grid =
[[-0.061 -0.077 -0.119 -0.073  0.026 -0.043 -0.054 -0.001  0.053 -0.135]
 [-0.005 -0.084 -0.093  0.101 -0.055  0.114 -0.026 -0.025  0.051 -0.125]
 [ 0.012 -0.124  0.019 -0.060 -0.012 -0.114 -0.047  0.001  0.069  0.093]
 [ 0.063 -0.116 -0.055 -0.084  0.068  0.175 -0.056  0.034  0.055 -0.145]
 [-0.028  0.024 -0.116 -0.059 -0.008  0.047 -0.040 -0.014  0.072 -0.135]
 [-0.003 -0.188  0.084 -0.003  0.095 -0.120 -0.004 -0.026  0.068 -0.003]
 [-0.041 -0.062 -0.056 -0.057  0.015  0.183  0.088 -0.021  0.019 -0.144]
 [ 0.014 -0.129 -0.122 -0.116  0.040  0.083 -0.066  0.028  0.077 -0.106]
 [ 0.025 -0.013 -0.053 -0.039 -0.063  0.171 -0.041  0.000  0.153 -0.077]
 [ 0.133  0.013 -0.157  0.051  0.031 -0.096  0.021 -0.175 -0.048 -0.053]
 [ 0.001 -0.036 -0.005 -0.086 -0.073  0.028 -0.090 -0.013  0.080 -0.144]
 [-0.087 -0.131 -0.073 -0.038  0.089  0.086 -0.047 -0.024  0.201 -0.144]]
The smallest entry: -0.188
Read off the 4th entry in reading order.
-0.073
The largest entry in the last row: 0.201
The entry just right of -0.087: -0.131
Read off the entry just right of the largest entry.
-0.144
Read off the 2nd entry, reading row by row.
-0.077
The third smallest entry: -0.157
Read off the entry in the top-right corner.
-0.135
The first entry on the main diagonal -> -0.061
The entry directly above -0.090 is 0.021
The entry directly below -0.157: -0.005
The entry just right of -0.114 is -0.047
The entry directly above the smallest entry: 0.024
Read off the entry directly above 0.088.
-0.004
Read off the entry directly below -0.012.
0.068
Read off the largest entry in the first row.
0.053
The smallest entry in the last column is -0.145
Read off the third-last entry, reading row by row.
-0.024
The second entry on the diagonal from the top-right corner -> 0.051
Read off the entry directly below -0.060.
-0.084
The entry just left of -0.038 -> -0.073
Read off the 3rd entry on the diagonal from the top-right corner.
0.001
Read off the 2nd entry on the main diagonal.
-0.084
The entry just left of -0.124: 0.012
The 3rd largest entry: 0.175
The entry just right of the smallest entry -> 0.084
Read off the fifth entry in reading order.
0.026
The entry just left of -0.157: 0.013
Read off the entry directly below -0.093.
0.019
The 2nd largest entry: 0.183

Read these off the grid that follows.
1) Find the entry just left of 79.1.
2) Find the entry just left of 57.1.
3) Find the entry just right of 3.6.
[[ -4.8  34.4  -7.6  -2.3 -30.3  27.5   8.1  10.9 -59.9  -9.8  26.4  17.0
   57.1]
 [ -0.8  15.5   3.6  -0.8 -11.7   2.6   9.7   6.5 -12.1  23.0  19.6  29.1
   44.9]
 [-18.2  -8.6  12.5   6.8  14.2 -41.5   8.1 -18.8  53.9  55.5 -19.0  42.9
   -1.5]
 [ 15.0 -18.2  -6.5  -2.9  10.9  14.3 -14.5   4.0  -2.0 -45.0 -10.1 -51.6
  -49.5]
 [ -7.1  36.4 -14.1  -1.9 -35.1  37.9   3.8  10.7 -77.0 -33.5  20.7  -0.1
   45.6]
 [-14.0 -15.6   0.3   5.7  14.2 -20.7  -5.0 -17.9  31.8   0.8 -31.2  -5.4
  -43.2]
 [ 27.3 -24.4  -3.1  -6.2  15.8  15.8 -14.6  11.8   4.7 -42.2  -0.2 -57.1
  -47.2]
 [-17.7 -10.6  -0.9   6.6  10.4 -20.1  -4.0 -19.4  25.1   0.9 -31.6  -1.4
  -38.1]
 [-11.5 -23.4  16.4   6.2  27.7 -51.2   5.1 -20.4  79.1  59.5 -25.4  34.0
  -22.7]
 [ 22.4 -43.9   7.9  -2.0  36.1 -17.0 -12.9  -1.4  59.3  -5.8 -17.3 -40.1
  -67.1]
 [ -4.0 -18.9  -5.0   3.3  13.8  -6.4 -11.5 -11.4  16.9 -26.1 -28.4 -31.6
  -57.2]]
1) -20.4
2) 17.0
3) -0.8

[ 11.8  -9.4   2.0 -49.1  37.1  17.2   4.9   6.2 -41.1 -81.7]
Which number is the entry just left of -81.7? -41.1
The entry just left of -9.4 -> 11.8
Which number is the 4th entry from the end? 4.9
Which number is the last entry? -81.7
The 2nd entry -> -9.4
Which number is the maximum? 37.1
Which number is the 2nd smallest entry? -49.1

Read these off the table that follows.
1) Read off the bottom-right entry.
2) Read off the entry just left of -34.826.
3) Read off the 5th entry from the end, reading row by row.
4) Read off the entry directly above 15.066.
5) Read off the fourth entry, reading row by row.
6) Read off the entry just left of 227.116.
7) Read off the entry directly below 38.115.
8) Read off the smallest entry in the first row.
14.018,25.913,-102.294,47.331
15.066,29.232,10.046,-34.826
2.307,22.238,-41.010,3.036
14.608,38.115,4.705,-30.527
-52.848,152.850,80.898,-154.713
-52.848,227.116,126.620,-154.713
38.857,59.803,82.704,-16.558
24.496,215.228,-52.649,-58.238
12.599,22.238,-102.294,-37.063
1) -37.063
2) 10.046
3) -58.238
4) 14.018
5) 47.331
6) -52.848
7) 152.850
8) -102.294

Read these off the array that follows. Counting starts at 1.
1) What is the top-left entry?
2) What is the top-right entry?
3) What is the entry in the bottom-left corner?
4) What is the entry in the bottom-right corner?
5) What is the entry at row 3, column 3?
6) What is the entry directly below 81?
72,81,13,52
68,71,74,66
84,24,50,86
66,75,13,49
76,66,26,65
75,19,55,82
57,67,78,59
33,27,60,46
29,80,41,26
72,67,19,58
36,30,80,50
57,57,79,61
1) 72
2) 52
3) 57
4) 61
5) 50
6) 71

Read these off the array that follows.
1) Which number is the entry just left of 36.5?
2) Which number is the entry just right of -45.2?
3) Which number is the entry just left of 36.9?
4) Which number is the largest entry?
5) Which number is the entry just right of 0.0?
[[-43.3   1.4  54.0  27.6  71.2 -30.5   9.2   0.0 -20.8 -30.4  39.2  30.2
   32.9]
 [  6.0  39.7 -75.4 -39.4  71.2  22.7  -0.2  13.1   6.7  -1.0 -15.0  30.2
  -27.6]
 [-16.3  43.2 -18.2  66.3  71.2  16.6 -14.3  36.7  10.7   3.3  -9.8  16.1
  -48.3]
 [ 30.6 -11.3 -31.6 -81.3  71.2  -6.7  38.4  -6.8  14.5   7.5 -11.3 -27.2
   -9.3]
 [ 20.0  -7.8 -12.6  27.0  71.2  65.3 -30.5 -28.6  17.2  44.6 -26.4 -33.5
    3.4]
 [  4.4  46.5 -62.6 -14.5  71.2 -26.7   6.8  34.8   7.0 -22.2   4.4  35.4
  -37.0]
 [-27.7 -24.4  36.5 -64.8  71.2  34.1  43.4 -24.9 -11.5   6.4  -3.4  -8.6
   24.6]
 [ 27.7 -24.2   3.4  39.4  71.2  45.5 -45.2 -26.7   9.7  39.4 -26.2 -36.4
    9.6]
 [ -9.6  23.0  -0.4 -32.7  71.2 -38.6  74.7  23.3  21.4 -14.4  22.4 -13.0
  -28.8]
 [ -4.1  36.2 -33.5  30.8  71.2  70.8  -1.4 -11.6  29.1  36.9 -13.4 -13.1
  -18.7]
 [  3.2  23.5 -29.4  25.4  71.2  74.6  -8.5 -19.6  26.8  41.9 -18.5 -20.9
  -10.9]]
1) -24.4
2) -26.7
3) 29.1
4) 74.7
5) -20.8

((-625, -429, -504, -179, -322, 660, 62), (-67, 283, -312, 495, -112, 137, 456), (67, -110, 222, -440, 320, -285, -510))
Report the entry just right of the largest entry.
62
The entry just right of the smallest entry: -429
The entry just right of -440 -> 320
Report the entry just left of -322.
-179
Report the entry just left of -510.
-285
Report the entry just right of the centre entry.
-112
The entry just left of the largest entry is -322

M =
[[-10.3  22.5 -10.6 -26.9  -4.8  28.7   2.3 -28.7  58.8  37.5  11.1  -0.1]
 [ -8.8  10.4  23.1  -0.9 -33.4  46.8  20.2  27.7 -20.7 -24.1  14.4  10.2]
 [ 48.9  21.2  -6.0 -33.7  62.2 -10.3 -17.9  24.2  -8.0 -27.7  -0.2  10.1]
 [  3.9 -40.5 -12.1   1.2   6.5 -17.7 -34.9 -36.2 -31.8   9.7 -25.8   8.7]
 [ 15.7  12.1  20.9 -41.4   2.4   4.9  45.4 -41.8 -15.4   3.6 -26.3  15.3]
 [-19.5 -10.8   6.4  -8.2  26.2   2.2  -6.4 -43.5  46.0  24.0  25.9 -31.2]
 [ -3.4  17.6   7.1 -19.0   8.7  -2.1  52.3 -34.4 -34.4   1.3 -46.2  11.4]
 [ 22.6  58.3  37.9  32.7 -50.7   3.0 -30.4   7.3 -38.3  22.4  -1.9 -31.8]
 [  3.5  19.8   6.1  -8.3   0.8  -7.8  59.8 -32.1 -20.4  11.6 -48.6  23.5]
 [-33.0  -8.6  20.9   6.1  26.6  64.8  -4.3  -8.2 -24.8  -7.7 -10.8  53.3]
 [-21.2 -32.3   3.2  28.0  21.7  -9.4  29.4 -23.0  12.6   7.8  29.5 -67.8]
 [-22.6 -38.4 -10.1  40.8  30.3   3.2  10.7   9.7 -34.9 -37.7  16.0
  -12.2]]
The entry just right of -8.8: 10.4
The entry just right of 46.8: 20.2
The entry just right of -7.8: 59.8
Give the entry just right of 12.6.
Answer: 7.8
The entry just right of -37.7 is 16.0
Give the entry just right of -19.5.
Answer: -10.8
The entry just right of -33.7 is 62.2
Give the entry just left of the smallest entry.
Answer: 29.5
The maximum is 64.8
Give the entry just right of the largest entry.
Answer: -4.3
Give the entry just left of -20.4.
Answer: -32.1
Give the entry just right of 58.3.
Answer: 37.9
